(in the rows, 128 means zero)
Each path below is one point turned by a fixed rotation once a step. After each direction that follows a path, write how fast that rotation turns it, in degrees a step (0 if it stays still).
Each turn is a multiple of 5 degrees from 10 to 175, or 0.
Each row of a path follows its step; steps can be skipped.
path 1
step 0: [119 140 132 134 131 134 127 126 116 134 137 119 133 130 129 133 137 128
 129 121 150 121 135 125 128 136 135 124 128 132 130 121 125 120 134 127]
step 1: [116 132 125 132 128 113 126 131 129 128 129 135 125 128 127 141 126 131
 132 121 128 142 133 122 136 125 134 135 124 116 137 128 141 141 122 127]
step 2: [127 133 123 126 127 125 140 125 124 123 124 133 126 118 133 122 116 123
 130 131 136 126 119 128 134 130 117 136 127 119 126 114 111 126 117 131]
step 3: [135 114 121 141 130 124 133 140 136 133 139 127 135 114 124 127 122 120
 128 130 128 128 133 125 126 121 126 130 115 130 126 130 129 121 139 136]
step 4: [124 112 122 136 120 142 117 126 136 128 122 126 121 125 129 115 139 139
 130 122 125 135 116 131 135 129 120 127 126 127 127 130 125 132 127 123]
step 5: [133 127 134 119 132 129 125 120 115 126 143 128 125 133 127 121 134 129
 127 132 121 137 138 125 124 118 123 113 129 136 132 121 115 133 132 133]
step 6: [137 124 136 125 136 119 122 137 141 124 118 133 124 140 136 134 131 127
 130 126 137 129 124 114 117 135 121 123 134 133 134 133 132 135 130 129]
step 7: [122 135 135 124 127 128 132 115 122 133 122 134 134 124 137 128 118 125
 140 131 122 128 124 136 117 129 126 128 127 135 111 135 132 136 126 116]
step 8: [133 134 129 130 140 124 118 120 122 124 125 124 139 124 123 134 135 119
 129 138 124 118 130 130 136 138 129 134 122 128 138 140 125 113 132 125]
step 9: [117 124 133 134 114 132 127 133 133 132 135 127 125 137 117 135 131 127
 127 146 131 134 129 130 131 134 130 133 133 126 125 125 140 120 115 121]
step 10: [123 132 122 128 118 118 138 133 120 125 120 134 129 125 129 123 144 124
 131 126 130 120 139 138 135 118 134 129 142 130 129 125 120 131 123 136]
step 11: [132 137 130 130 125 120 126 137 133 138 127 126 116 125 138 130 127 141
 122 129 138 120 136 121 129 126 134 131 109 128 126 116 128 124 135 130]
Speeds:
[122 127 125 130 129 128 128 131 126 132 126 126 127 128 128 129 126 129
 128 128 128 129 127 128 128 128 125 128 130 133 128 133 130 131 126 131]
125
[127 127 128 127 128 126 124 126 126 127 131 124 128 131 123 132 130 128
 127 129 127 132 126 128 130 128 128 128 131 127 130 125 127 130 125 129]
90
[128 129 130 130 131 128 127 129 125 124 130 127 124 126 127 128 127 126
 129 130 129 124 126 125 132 127 130 127 128 131 127 127 130 128 133 131]
135
[127 129 129 127 128 126 130 126 128 125 128 130 132 124 128 132 125 125
 125 128 127 130 122 127 130 128 125 130 126 129 128 130 129 124 127 127]
65
path 2
step 0: [128 133 133 115 138 127 128 134 126 129 127 109 126 124 127 129 139 124
 127 133 128 133 128 126 133 122 126 132 141 121 114 129 126 121 125 114]
step 1: [123 129 133 123 132 123 131 125 136 130 120 117 138 120 127 131 144 126
 139 125 133 132 130 122 130 128 118 126 128 121 119 132 122 125 138 112]
step 2: [128 136 128 121 138 126 139 132 134 135 126 128 137 114 131 128 132 126
 137 124 127 126 140 118 135 119 125 133 137 116 124 133 123 120 126 124]
step 3: [135 124 128 125 123 130 131 137 143 137 127 132 133 114 129 123 133 130
 133 130 130 126 139 112 130 129 123 135 123 118 121 123 127 128 133 116]
step 4: [137 125 114 124 138 139 131 133 143 140 133 122 131 118 120 123 132 126
 131 124 127 126 131 114 128 123 121 135 132 125 130 122 128 125 127 132]
step 5: [130 123 125 123 130 123 122 135 144 135 125 126 131 121 112 124 132 126
 121 130 123 120 128 116 136 123 126 131 124 135 121 114 128 121 135 127]
step 6: [133 130 125 120 131 128 120 136 139 129 136 123 125 121 127 130 142 123
 131 119 129 123 118 123 134 124 126 128 139 134 128 110 128 117 130 130]
step 7: [132 121 135 115 138 115 123 121 136 122 126 130 125 122 127 125 135 118
 124 119 132 130 119 118 131 126 126 129 125 129 126 116 122 117 134 124]
step 8: [142 134 124 129 140 118 127 128 126 122 124 121 126 121 138 125 138 118
 132 129 131 124 124 118 133 129 136 132 135 127 130 119 122 114 131 122]
step 9: [136 131 132 125 132 129 127 127 119 129 123 123 127 127 132 115 137 116
 128 127 131 133 127 115 130 123 128 129 124 120 120 116 111 128 137 118]
step 10: [133 133 126 136 133 129 138 128 121 123 129 120 132 125 117 114 142 123
 140 126 136 127 135 119 127 118 127 130 128 127 127 123 120 118 129 121]
step 11: [134 128 143 125 127 134 131 133 119 130 131 121 134 118 114 124 133 115
 130 127 127 124 138 123 133 120 125 133 125 123 118 121 127 122 125 119]
Speeds:
[132 128 125 131 130 130 131 129 129 129 129 131 128 130 133 123 126 128
 130 130 128 129 131 125 128 125 129 129 125 129 128 128 127 132 128 127]
60
[125 126 126 128 128 131 128 129 126 134 131 132 129 126 127 131 129 128
 131 128 126 127 133 127 126 131 127 132 126 130 127 128 129 126 129 130]
40
path 3
step 0: [114 138 128 130 125 133 127 117 116 125 129 132 144 126 132 129 125 120
 117 126 116 128 136 125 133 127 132 135 129 133 133 128 123 136 133 123]
step 1: [123 140 129 142 128 135 135 117 121 125 128 137 131 137 126 123 138 132
 119 128 127 126 130 125 122 133 131 123 124 114 138 122 121 133 130 126]
step 2: [125 129 141 134 135 130 120 129 123 132 130 139 127 138 123 128 131 127
 128 133 134 128 132 126 135 130 124 138 133 123 143 116 120 137 127 138]
step 3: [126 131 134 126 121 133 126 123 122 128 126 131 134 136 132 115 128 117
 128 128 121 135 134 128 122 125 123 134 143 136 137 128 126 143 123 136]
step 4: [119 133 124 142 124 135 124 130 125 134 137 138 133 133 141 115 129 123
 125 120 127 125 139 122 119 122 131 126 128 123 129 135 118 135 128 127]
step 5: [124 142 131 130 133 132 125 132 119 133 125 134 131 139 122 123 133 139
 127 125 134 119 132 125 125 118 133 138 123 123 130 127 115 132 113 132]
step 6: [123 137 140 127 123 139 136 128 128 124 136 129 134 129 123 120 133 127
 136 127 133 123 130 132 126 128 113 142 128 136 134 125 117 131 124 135]
step 7: [116 124 131 127 133 140 132 123 122 123 137 134 131 120 131 108 134 120
 129 134 126 124 136 122 129 126 131 126 122 134 130 131 127 139 123 133]
step 8: [118 132 130 135 134 127 124 116 124 142 131 132 138 133 134 115 135 141
 132 133 120 126 127 121 129 125 131 131 116 130 129 126 124 133 122 124]
step 9: [130 123 145 131 125 134 131 131 127 129 126 130 140 142 129 121 145 140
 125 128 132 123 121 126 130 128 123 126 127 131 133 129 117 130 125 132]
step 10: [127 124 144 126 121 134 134 132 125 131 128 140 139 134 132 119 132 117
 129 137 133 122 138 118 136 124 128 133 131 138 123 123 129 127 127 132]
step 11: [134 129 125 134 126 133 131 115 114 127 132 136 134 133 138 123 128 129
 127 140 118 119 135 122 121 124 130 129 126 140 118 127 121 133 124 124]
Speeds:
[126 127 124 124 125 127 129 127 130 128 130 133 128 125 128 127 128 124
 125 128 126 127 126 126 129 125 125 127 131 131 126 127 128 129 129 131]
100
[123 128 131 125 125 133 128 128 131 124 125 126 131 128 130 127 127 126
 129 128 128 127 130 129 127 127 130 127 131 128 129 128 130 126 131 127]
110
[129 128 125 127 129 131 129 131 123 128 129 127 129 129 129 126 125 124
 129 129 127 130 127 125 128 131 127 128 127 130 128 131 130 130 129 123]
100
[126 126 132 129 133 127 132 127 128 130 124 127 131 125 129 130 130 128
 125 127 127 128 127 126 128 129 125 126 125 131 126 126 128 127 129 126]
35
[126 125 125 130 126 126 123 129 127 128 127 125 132 125 131 128 131 129
 128 126 126 134 127 128 127 127 131 129 127 128 127 131 126 129 127 130]
85
path 4
step 0: [135 132 133 131 135 127 121 136 130 146 132 133 127 131 130 130 131 114
 124 131 121 126 135 125 116 135 132 133 123 126 117 135 112 133 126 125]
step 1: [128 134 129 124 116 138 116 137 135 138 124 126 123 123 119 130 132 133
 130 126 129 120 123 120 126 127 134 111 133 118 128 133 125 135 139 123]
step 2: [128 138 135 140 126 134 121 115 121 140 122 128 131 128 134 132 135 119
 139 129 121 131 127 127 132 125 132 130 133 139 131 123 127 135 141 119]
step 3: [137 126 147 137 124 128 131 129 128 135 135 130 125 122 135 134 129 121
 118 115 122 129 116 130 118 128 125 129 126 121 126 135 120 137 134 130]
step 4: [134 125 132 128 132 128 133 132 135 143 122 140 130 126 118 122 136 131
 140 124 132 115 130 125 119 128 121 121 138 131 120 133 126 133 141 127]
step 5: [122 134 141 138 121 131 128 127 126 117 132 124 124 130 124 129 129 122
 140 126 128 115 123 132 132 121 125 125 122 131 128 125 132 136 144 113]
step 6: [137 127 137 137 136 119 129 129 113 133 126 129 139 128 123 125 135 122
 128 124 127 129 114 140 114 131 127 134 126 125 125 118 126 135 130 122]
step 7: [132 123 133 122 127 131 134 138 128 128 139 139 127 118 111 118 129 120
 139 123 130 120 120 130 129 125 136 129 132 122 128 138 123 135 132 137]
step 8: [124 136 129 130 135 133 128 129 124 126 127 131 135 144 120 120 125 121
 136 131 127 115 136 121 129 127 133 134 121 121 123 119 120 133 144 122]
step 9: [130 135 134 133 129 124 111 134 124 132 132 118 129 126 123 126 132 116
 128 126 131 127 119 133 129 134 136 125 113 118 122 130 128 141 120 122]
step 10: [130 131 125 123 124 137 123 128 129 147 131 133 134 125 115 119 130 126
 130 133 126 135 121 131 123 130 138 129 140 123 137 124 115 137 133 129]
step 11: [121 138 140 134 127 137 126 133 127 136 132 140 122 130 133 133 127 116
 133 125 120 125 141 121 134 122 142 130 126 122 127 136 123 132 136 127]
Speeds:
[130 128 130 123 130 125 128 131 130 130 126 126 132 125 126 126 129 126
 129 128 131 131 126 124 129 128 126 123 131 127 130 130 131 128 128 129]
125
[127 127 131 126 129 126 130 126 130 129 129 128 127 127 124 128 129 128
 124 129 125 128 125 129 127 131 127 129 131 130 128 130 122 129 122 127]
110
[128 127 134 127 130 127 127 126 129 126 127 123 131 127 130 132 125 125
 128 130 126 128 131 127 126 127 129 131 128 126 125 126 130 129 127 127]
120
path 5
step 0: [129 134 132 118 129 125 129 130 131 143 127 129 125 136 121 131 118 138
 120 139 138 133 122 131 124 131 120 121 124 125 128 116 127 133 120 126]
step 1: [130 128 122 129 132 116 129 120 127 124 132 124 119 141 118 134 123 138
 132 121 136 134 128 126 125 137 127 119 121 117 138 125 137 132 133 127]
step 2: [137 127 124 127 128 119 132 117 115 130 131 131 115 125 136 127 124 128
 130 118 139 127 132 132 122 133 129 131 122 139 131 127 133 140 122 118]
step 3: [136 131 132 126 130 121 114 132 127 124 131 125 133 138 128 124 120 129
 123 128 137 126 130 133 130 125 127 135 126 133 135 113 120 136 118 114]
step 4: [125 129 121 123 135 121 129 124 121 123 119 116 134 136 128 124 133 137
 129 124 131 130 142 127 128 132 133 130 131 114 138 118 125 130 117 128]
step 5: [133 131 129 125 128 123 138 117 121 139 120 128 131 122 128 125 128 136
 130 134 124 126 130 125 118 137 125 125 127 125 128 125 132 128 109 114]
step 6: [135 130 141 131 137 121 125 129 137 125 135 132 130 136 127 124 120 140
 131 133 130 135 128 124 129 138 126 115 133 127 126 123 132 131 123 112]
step 7: [126 124 127 115 135 128 132 127 134 123 136 126 114 137 136 123 130 137
 126 120 139 133 140 121 124 138 125 131 131 123 128 129 134 136 121 128]
step 8: [130 134 125 121 126 130 120 116 130 132 127 130 121 128 130 123 116 135
 113 120 129 119 130 128 123 129 120 136 117 125 129 129 131 130 118 116]
step 9: [130 131 129 130 125 121 121 119 123 125 125 129 128 137 131 121 115 142
 121 125 130 127 132 130 139 124 130 113 128 120 128 124 116 136 127 124]
step 10: [133 116 124 118 121 123 135 121 119 128 129 125 122 136 124 129 131 135
 131 130 126 133 137 121 122 121 125 122 131 125 128 118 125 142 116 130]
step 11: [138 121 129 137 124 124 126 123 127 123 133 130 128 127 117 128 124 129
 125 125 122 124 140 122 115 129 124 129 124 124 132 118 136 127 122 109]
Speeds:
[124 125 128 132 131 124 128 129 127 125 127 128 127 129 133 127 130 130
 127 126 127 130 130 129 129 130 131 125 128 125 130 129 128 129 131 131]
135
[131 128 124 130 127 125 132 128 130 128 127 127 130 124 128 129 127 130
 127 122 125 127 128 125 127 128 129 131 125 127 130 129 132 128 127 130]
115
path 6
step 0: [138 122 130 123 113 138 121 130 127 130 140 140 130 118 129 117 118 123
 121 127 128 132 125 120 123 133 129 123 128 132 137 132 123 125 130 128]
step 1: [115 128 121 137 127 125 127 137 128 121 128 129 128 132 126 129 130 134
 125 125 131 130 139 131 117 135 118 142 124 129 142 122 133 127 126 135]
step 2: [133 126 129 127 125 137 140 126 124 113 135 121 127 126 126 109 130 128
 132 125 125 133 126 117 127 129 133 130 130 128 126 128 119 120 137 132]
step 3: [122 124 122 128 115 124 130 140 123 134 135 139 119 117 131 126 122 129
 122 132 126 117 139 132 129 133 119 130 128 130 132 125 121 135 131 132]
step 4: [131 135 124 123 124 135 127 126 125 112 129 125 129 138 132 125 120 136
 124 121 133 132 128 121 112 131 132 141 120 132 132 133 129 134 129 135]
step 5: [127 129 127 131 132 130 123 131 125 121 132 129 117 117 128 116 134 129
 143 129 115 124 133 125 135 125 121 132 129 130 140 121 117 123 128 135]
step 6: [130 126 118 125 114 128 135 138 124 125 138 137 128 128 130 130 115 123
 129 130 131 130 127 127 114 120 124 130 127 134 120 129 130 124 141 136]
step 7: [125 137 123 132 130 129 129 119 131 113 131 127 126 115 133 128 124 133
 123 130 122 126 138 125 121 131 130 132 124 123 148 125 128 137 129 124]
step 8: [130 117 128 131 126 136 135 137 120 125 131 132 125 133 139 123 119 129
 139 127 125 133 123 123 131 125 124 136 132 137 138 137 124 116 126 137]
step 9: [120 137 122 123 126 135 129 134 134 125 138 139 133 116 115 130 129 127
 121 134 126 134 139 120 125 125 123 133 128 130 131 122 126 131 137 136]
step 10: [121 117 125 133 117 129 132 125 122 115 139 117 126 127 145 124 129 131
 123 125 133 130 124 122 120 127 126 123 125 129 140 126 129 128 126 130]
step 11: [133 127 121 134 129 142 134 141 130 135 130 132 119 128 126 123 126 138
 128 130 114 131 134 127 130 134 133 143 129 127 135 123 124 126 136 130]
Speeds:
[123 130 129 128 131 129 129 132 131 129 128 129 125 122 125 128 129 129
 130 127 126 128 130 130 127 129 129 129 127 128 128 127 128 131 126 124]
175
[130 126 128 128 130 132 129 127 126 132 129 126 122 128 127 128 128 127
 130 127 129 129 128 128 131 126 126 129 126 126 130 130 122 124 131 126]
125
[127 124 128 128 125 126 127 125 134 129 124 126 126 128 125 129 126 127
 130 130 131 126 129 125 131 127 132 130 126 128 127 128 129 127 127 128]
0
[128 127 129 126 124 127 130 128 127 130 125 130 128 131 122 132 126 133
 127 127 127 131 131 130 126 125 125 129 130 129 129 126 128 129 130 128]
135
path 7
step 0: [124 132 123 120 135 131 132 122 123 130 129 130 129 125 131 132 132 124
 143 121 133 143 124 128 129 112 135 118 139 129 126 121 136 123 125 121]
step 1: [130 125 131 120 131 130 132 114 125 138 130 139 126 113 136 126 125 132
 128 123 129 130 131 131 116 122 136 123 128 134 119 117 123 132 130 121]
step 2: [137 130 129 113 133 127 129 121 127 130 113 139 135 120 121 127 122 135
 128 126 116 119 136 130 128 124 136 126 130 128 126 125 125 127 125 140]
step 3: [126 128 136 125 133 136 136 126 126 131 125 133 135 125 122 135 132 125
 118 132 112 122 116 123 124 129 129 129 132 133 136 127 120 127 113 139]
step 4: [128 132 130 137 141 125 122 121 131 132 128 118 138 129 123 125 130 126
 126 134 110 131 115 134 130 129 135 127 125 123 127 130 127 131 115 123]
step 5: [130 130 136 132 133 144 121 117 125 117 129 127 132 125 132 127 131 134
 129 133 129 133 127 133 130 132 131 122 118 120 137 135 136 131 117 117]
step 6: [140 135 123 125 125 131 124 130 123 122 124 141 129 125 134 129 136 123
 138 137 135 144 124 135 135 125 134 121 123 133 129 131 130 125 118 124]
step 7: [139 124 122 125 122 135 124 117 122 133 139 143 121 130 129 123 131 122
 138 133 129 128 125 119 127 131 133 120 125 132 119 122 117 128 125 124]
step 8: [138 130 128 115 136 130 127 121 119 126 128 134 127 128 124 124 129 124
 137 117 119 128 123 115 139 129 136 127 131 121 121 119 128 132 138 136]
step 9: [122 124 140 121 129 134 133 124 126 133 131 131 135 121 130 124 121 124
 121 119 124 135 112 118 126 124 136 123 137 128 131 120 137 124 126 136]
step 10: [124 127 122 130 137 125 129 119 128 127 119 124 140 122 133 120 121 126
 127 123 114 136 127 133 113 122 136 125 136 130 125 123 132 122 121 125]
step 11: [133 136 136 126 137 137 133 122 127 121 122 130 137 123 133 135 122 136
 121 133 120 127 139 127 116 126 131 117 125 132 131 127 122 132 121 118]
Speeds:
[128 130 130 128 130 127 127 131 131 128 130 125 128 130 129 125 130 128
 130 126 126 131 133 126 127 130 127 126 125 130 132 127 127 127 123 127]
55
[128 128 126 127 125 129 126 132 127 128 130 130 129 129 128 130 132 132
 126 128 129 129 125 128 128 125 129 128 132 131 132 127 131 126 125 132]
115
[127 131 131 129 129 128 130 127 127 133 126 129 128 130 127 131 126 131
 125 127 124 126 130 132 128 126 128 132 127 129 129 126 128 124 127 125]
40
